These are runs of 6 systems, one row a step. Runs of the same system follow the same rule from any start.
Devu, run 1:
[[ 16 -22   6   8 -13   8   5 -34  -3  36   0  32   9   8  14  -9  -2   7
   17 -15  -8  -7  13 -41 -33  22 -46 -24   6   6 -13  26]
 [ 11 -17  16  -2  -5  -3  21 -23  23  25  25  24   6   4   7 -14  -7  20
   28   4 -19 -14   1 -36 -26  26 -54 -26  11  -3  -9  39]
 [ -7  -1  20 -10  -1 -10  26 -11  25  11  27  11   1  -9  17   0   7  17
   32  30 -43 -17 -13 -26 -11  30 -57 -18  13   0  -1  29]
 [-21  10  10  -4 -10  -4  16 -17   3  11   6   6  -6 -19  31  20  30   4
   27  39 -48 -13 -14 -19 -12  30 -54 -11  12  15   4   9]
 [-19   3   2  10 -19   9   2 -32 -17  21 -16  10  -5 -18  28  23  34 -10
   14  24 -34  -4  -1 -23 -20  28 -51  -8   9  23  -1  -4]
 [  2 -16  -6  12 -19  15  -1 -39 -15  38 -21  21   0  -4  20  11  18  -6
    7  -2 -10  -4  16 -33 -34  23 -44 -11   7  18  -8   1]
 [ 18 -22   6   9 -14  12   9 -33   0  38   0  29   4   4   9  -8  -2   5
   15 -12  -2 -11  16 -32 -41  18 -53 -21   7   7  -6  23]
 [ 14 -18  16  -5  -5  -2  23 -19  19  23  26  24   6   3  13 -14  -8  17
   29   3 -19 -17   0 -29 -26  23 -59 -21   9  -5  -2  37]
 [ -5  -3  21 -12  -3 -10  22 -11  19   7  29  15   5  -7  28  -1   7  15
   33  25 -44 -18 -15 -24 -10  27 -60 -14  12   0   4  31]
 [-20   9  14  -7  -7  -3  11 -18   1   7   5   6   1 -12  38  18  25   3
   25  36 -51 -10 -17 -22  -4  32 -52  -7   8  12   3  12]]
Fani, run 2 (10 x 32):
[[ 19 -10   4  -2   6  -9   3  10  38   2  22  14   6  24 -28 -24 -35  26
   -1 -26  11   3  23 -25   5  -3  27 -26  -3 -21 -24  25]
 [ 37 -23  -2   6  -5   6  24  -6  18  16  17  17  -4  12 -33 -33 -37   9
   -1 -29  35 -11  18  -4 -28 -10 -10 -11  11  -3  -4  22]
 [ 20  -8 -12  14 -11   8  36  -7   2  26  10   1 -19 -17 -26 -12  -8  -8
   -1   3  26 -19   8  11 -45  -1 -37   7  28  14  12   6]
 [-16   9 -11  10  -9   1  34   6  11  11   5 -16 -26 -34 -20  13  18  -5
    5  42  -6 -16  -4  16 -29  11 -28  16  34  13  19  -7]
 [-30  24   2  -9   2 -12  28  26  27 -19  18 -24 -14 -20 -18  13  22   7
    9  49 -32  -6 -13  11  10  10   5   1  20   6  10  -8]
 [-20  21   6 -10  13 -20   7  33  35 -32  22 -16   0   1 -23   3  -7  13
    1  17 -16   6  -4  -1  33  -5  43  -8  -2 -16  -5  -4]
 [  7  -2  -4   1   9  -9  -5  26  30 -18   7  -2   2  20 -37 -18 -33  15
  -15 -22  24   8  20   0  19 -19  58  -8  -7 -19 -13   2]
 [ 25 -15 -19  17  -2   6   5   0  14  16  -2   4  -4  14 -48 -21 -28   1
  -15 -30  47   2  33  -8 -21 -19  26 -12   5  -7 -14  -1]
 [ 15 -13 -21  28 -19  14  22 -20   7  39 -10   7 -18 -10 -42  -9  -7  -5
   -7  -6  27  -4  30 -13 -47   4 -14 -10  25  16 -11   0]
 [-11   2  -8  16 -15  -1  31 -12  19  32   3  -1 -22 -23 -20   6  15   4
   12  33 -14  -9  12 -19 -40  25 -40 -10  30  15  -3   5]]
Beseg, run 3, 10 rows:
[[ 26 -16 -17  13  -3   9 -11   7 -14  -6 -15   3   1  12 -17 -15 -29 -12
  -27 -39  56   2  17  19  -5 -33  34  19  -9 -10   5 -15]
 [ 21  -8 -18  12   2   3  11  18  21   3   7  -3  -9  12 -54 -22 -30   5
  -18 -19  47   0  27   6 -15 -23  34  -6   6  -7  -7  -6]
 [ -3   6 -13  12  -1  -2   9  11  39   6   7  -4 -10  10 -55 -10 -18  14
   -8  -2  12  10  29 -19  -1  -1  40 -27  10  -4 -25   0]
 [-25  19 -11  15  -2  -3 -17   1  20   4 -16 -10   0   7 -23   9   6   7
   -7   9 -16  22  25 -30  19   9  46 -25   2   1 -34 -14]
 [-19  14 -15  15  -9   6 -39 -13 -19   2 -41  -6   7   5  14  24  17  -9
  -14  -8  -4  23  17 -15  25   3  43   0  -9   2 -22 -30]
 [  5  -7 -21  20 -11  16 -39 -21 -38   7 -43   0   7   5  18  14   3 -23
  -21 -31  28  14  18  -1   6 -12  27  14 -13   3  -5 -29]
 [ 28 -19 -20  24  -8  16 -19 -14 -23  15 -24   9   2  11  -7 -11 -23 -17
  -22 -41  50   4  24   1 -18 -21  13   8  -7   0  -3 -14]
 [ 31 -20 -11  14  -4   5   4  -2  14  14   4  14   1  20 -35 -25 -36   8
  -13 -41  43   1  31 -11 -22 -15  17 -14   2 -11 -15  10]
 [  8  -1  -1   4   4 -11  -1  12  39   0  13   9   2  22 -39 -19 -29  24
   -6 -19  13  11  27 -23   8  -4  39 -27  -2 -17 -27  12]
 [-17  12  -1   0   6 -12 -16  15  25 -17  -4  -5   6  16 -20   5  -8  13
   -9  -7 -11  22  18 -19  34  -1  58 -18 -10 -10 -29  -9]]
bebik, run 4, 10 rows:
[[  3  -8  27 -24   8 -18  27   5  24 -14  37  16   5  -2  22 -12  -9  20
   25  14 -33 -22 -22  -5   4  14 -44  -3   4 -13  16  37]
 [ -7   2  12 -23  12 -13  34  28  14 -29  26 -16 -12 -18   4   4  -2   6
    9  33 -12 -24 -29  38   4  -3 -16  27   8  -9  39   4]
 [-16   9 -16   1  -4   1  21  19  -8 -15  -6 -30 -23 -34  -8  22  18 -19
  -10  39   6 -15  -9  38 -11  -8  -3  34  20  11  36 -26]
 [-17   7 -25  21 -16  15   0 -18 -28  19 -37 -12 -18 -30   2  29  30 -30
   -9  24   2  -2  10   4 -23   8 -15  18  16  25   9 -31]
 [ -7  -6  -1  13 -18  15 -12 -37 -26  26 -30  17   3  -7  31  18  27 -11
    7   4 -19   6  12 -35 -21  24 -38 -13   1  20 -10  -4]
 [  7 -14  21  -8  -7   3 -12 -33  -9  18   1  31  17   8  51   0   6   8
   22 -11 -28  -3  -7 -33  -3  26 -47 -13  -8   0  -7  28]
 [ 12 -21  29 -24   7 -12  12  -3   3 -16  29  21  13   7  43 -10 -16  14
   23  -7 -19 -22 -25  -1   5   6 -40   9  -7 -16  21  32]
 [ 13  -9  11 -19   8  -6  34  24   4 -24  28  -3  -9 -11   6  -6 -16   3
    6   8   8 -28 -27  39  -7 -12 -27  29   8  -9  42  13]
 [  3   0 -15   2  -5   3  37  16  -2   0   1 -19 -26 -28 -23   4   4 -14
   -7  26  20 -17  -8  40 -26 -10 -16  35  24  11  35 -16]
 [-11   4 -23  23 -18  10  18 -12  -6  25 -19 -13 -24 -30 -20  17  24 -15
   -5  28   2  -6  14   2 -35  12 -17  11  28  21   4 -21]]
bik, run 5 (10 x 32):
[[  0  -6  12  -5  -4  -7  32 -10  22  16  28   9  -3 -11   7  -4   2  14
   29  28 -28 -22 -11 -23 -29  26 -64 -14  20   0   7  30]
 [ -7   5   6  -2  -1 -10  36   8  49  13  31  -2 -13  -7 -34 -11  -7  24
   20  30 -20 -11   5 -14 -15  19 -15 -25  24  -1 -10  22]
 [-13  12  -7   3   5 -12  16  24  45  -9  18 -11  -8   5 -50  -7 -11  16
   -4  12  -3   7  18 -14  10   0  41 -24   8  -5 -19   1]
 [ -8  12 -10   3   6  -7 -15  23  11 -27  -8 -13  -1  11 -25   1 -12   3
  -20 -11  13  17  16   7  36 -15  72   2 -10  -9 -13 -20]
 [ -4   6 -10  -3   2   4 -32  11 -24 -32 -28 -11   4   8  19  15   0 -14
  -25 -19  17  10   1  23  37 -25  54  26 -21  -4   7 -33]
 [ -1  -5 -10   7  -4  11 -29 -12 -47 -15 -36  -5   6  -9  44  24  11 -30
  -18  -8  11  -4  -7  18  10 -11  -1  36 -14   2  24 -29]
 [  8 -14  -5   5 -13  18  -2 -28 -37  17 -20   7  -1 -16  38  13  15 -20
    2   3   5 -17  -6   5 -26   5 -49  23   6  14  24  -7]
 [ 13 -18   0   9 -13   8  18 -27  -1  32   3  20  -4  -9  12  -3   6   0
   19   5  -3 -16   5 -19 -46  19 -65 -11  16  10   4  16]
 [ 10 -13   9   3  -7  -4  27 -19  35  29  26  19   0   5 -18 -18 -14  23
   23   5 -14 -11  13 -36 -31  23 -36 -33  16  -2 -16  36]
 [ -2   1  15 -10   4 -15  16  13  50  -1  32  13   1  15 -24 -22 -21  35
   15  -2 -18   0   8 -24   9  12  12 -31   4 -13 -22  29]]
zut, run 6, 10 rows:
[[  9  -9  12  -4  -1 -10  36  -6  41  16  38  13  -4   0 -17 -18 -13  26
   25  13 -19 -20   1 -25 -24  20 -40 -24  17  -4  -5  38]
 [ -9   1  13 -13   0  -8  29  -6  13   3  24   2  -5 -21  22   8  12   8
   28  38 -40 -26 -21  -4 -14  23 -61  -1  17   3  20  21]
 [-14   5   6  -3  -8   5  -6 -20 -28  -2 -14   1   1 -23  51  30  32 -17
   12  23 -30 -12 -23   0  -2  18 -44  18   2  15  19  -8]
 [ -7   1 -10  15 -11  14 -40 -29 -45   8 -40  10  12   0  49  27  21 -24
  -10 -11  -8   9  12 -20   5   5  -6   7 -13  11 -10 -21]
 [  7  -5 -10  20  -9  10 -37 -28 -15  23 -26  18  17  18   7   1  -3  -5
   -8 -34   7  22  32 -42   3   7  19 -26 -11   0 -37  -1]
 [ 12  -7   2   8  -7  -3   2 -16  29  26   9  22   6  17 -28 -18 -19  21
    7 -19  -2   7  32 -44  -6  15  11 -40   5  -4 -36  24]
 [ -3   1  10   0  -2  -8  34  -1  46  17  31   7  -8  -4 -28 -15  -7  25
   24  25 -23 -13   5 -27 -20  22 -30 -29  21   1 -11  29]
 [-15   4   3  -4  -3  -3  32  -5  12  12  17  -5 -12 -27   6   7  19   3
   24  45 -33 -22 -14  -1 -25  22 -57   3  25   9  19  10]
 [-11  -4  -5   5 -12  11   4 -24 -32   7 -16  -1  -5 -27  37  24  30 -20
    8  24 -13 -15 -13   4 -17  13 -47  21   9  15  23 -12]
 [  2  -9 -10  19 -11  15 -36 -33 -45  15 -38  12  13   1  46  20  14 -23
   -9 -18   7   5  13 -19  -5   3 -18   9 -12   6  -3 -17]]

Which system made each of these runs?
run 7, 3 rows:
[[-25  18 -17  19  -9   3 -13 -10  18  16 -23 -10  -4  -3 -25  15  16   4
   -2  18 -20  17  28 -35   1  16  25 -26  11  11 -32 -14]
 [-16   7 -11  18 -12   8 -41 -27 -24  15 -41   6  13   3  24  23  19 -10
   -7  -8 -15  24  22 -34  14  14  17 -11 -11   5 -27 -20]
 [  9 -12  -9  14  -4  17 -42 -30 -41  11 -38  14  17  11  33  11   0 -20
  -15 -36  18  11  15 -15   6  -3  11   6 -17  -1 -10 -14]]
 -> Beseg
run 8 (3 x 32):
[[-19  17  11 -17  16 -23   2  36  30 -39  20 -16   2   5  -6   3 -10  15
    1  15 -20   2 -11   8  42  -5  37   0  -6 -17   2   1]
 [-17  18 -13  -2   6  -4 -10  29  -6 -38 -10 -26  -6  -4  -9  14  -2 -12
  -21   6   9   6  -6  31  37 -22  56  25  -6  -5  11 -31]
 [ -7   5 -27  14  -6  12 -25   2 -25 -10 -39 -14  -6  -2  -8  17   6 -19
  -30 -13  35  13  16  20  10 -19  49  22  -7   4  -1 -43]]
 -> bebik
run 9 (3 x 32):
[[ -7  10   3  -6  13 -14 -13  24  22 -28   5  -7   5  18 -17  -3 -20  13
  -11 -11   0  12   9  -4  40 -13  63  -5 -13 -17 -14  -7]
 [-11  12  -4  -9   8  -4 -24  19 -13 -39 -17 -17   3   5  18  15  -1  -9
  -18  -7   5   8 -10  24  46 -21  54  24 -19  -9  10 -27]
 [ -9   6 -14   5  -1  10 -23   4 -42 -24 -32 -16  -2 -14  33  28  15 -29
  -20   9   9   0 -13  31  12 -15  10  39  -8   2  28 -34]]
 -> bik
run 10:
[[  2  -1 -29  15  -1   9 -12  11  -9  -6 -26 -16  -8   2 -33   2 -11 -14
  -33 -17  46  11  21  26   3 -27  56  20  -3  -2   2 -34]
 [  6  -1 -32  29  -8  13  -3   0   6  19 -21 -14 -13  -2 -52  -3  -7  -7
  -24 -10  45  11  35   4 -22 -17  39  -1  12   4 -12 -25]
 [  3   1 -23  27 -11  11  -5 -13  15  32 -17   1  -8   8 -45  -5  -7   6
   -9  -9  21  12  41 -29 -19   4  23 -27  13   5 -31  -8]]
 -> Beseg
run 11 (3 x 32):
[[-11  16  -1  -7  15 -17  18  36  38 -24  24 -20  -7   3 -42  -6 -12  14
   -3  17  -5   0   3   7  21  -9  41  -7   9 -12  -5   0]
 [ -8  14 -18   2   5  -4  -6  28   2 -30  -9 -25  -7  -1 -30   4 -10  -6
  -24  -2  18   8   7  25  30 -24  66  18  -4  -4   3 -27]
 [  1  -1 -22   5  -2   8 -24  12 -28 -20 -32 -13  -5  -1   2  12   0 -21
  -29 -19  35   9   7  32  17 -27  49  35 -11  -4  14 -37]]
 -> bik
run 12 (3 x 32):
[[ -1  -8 -21  26 -23  15  10 -27 -13  37 -27   3 -16 -21 -14  12  18 -13
   -6  13   6  -1  25 -18 -43  15 -25  -4  23  22  -6 -11]
 [ 26 -20 -10  16 -19  15  21 -27  -9  34  -3  17 -12  -7  -6  -9 -10  -7
    4 -11  25 -16  11  -8 -47   2 -48  -4  18  14   4   8]
 [ 28 -21  13  -6  -5   2  22 -12   2  13  26  21   0   0  18 -16 -21   6
   20 -13   9 -26 -10   1 -29   2 -58   2   8  -2  17  31]]
 -> Devu
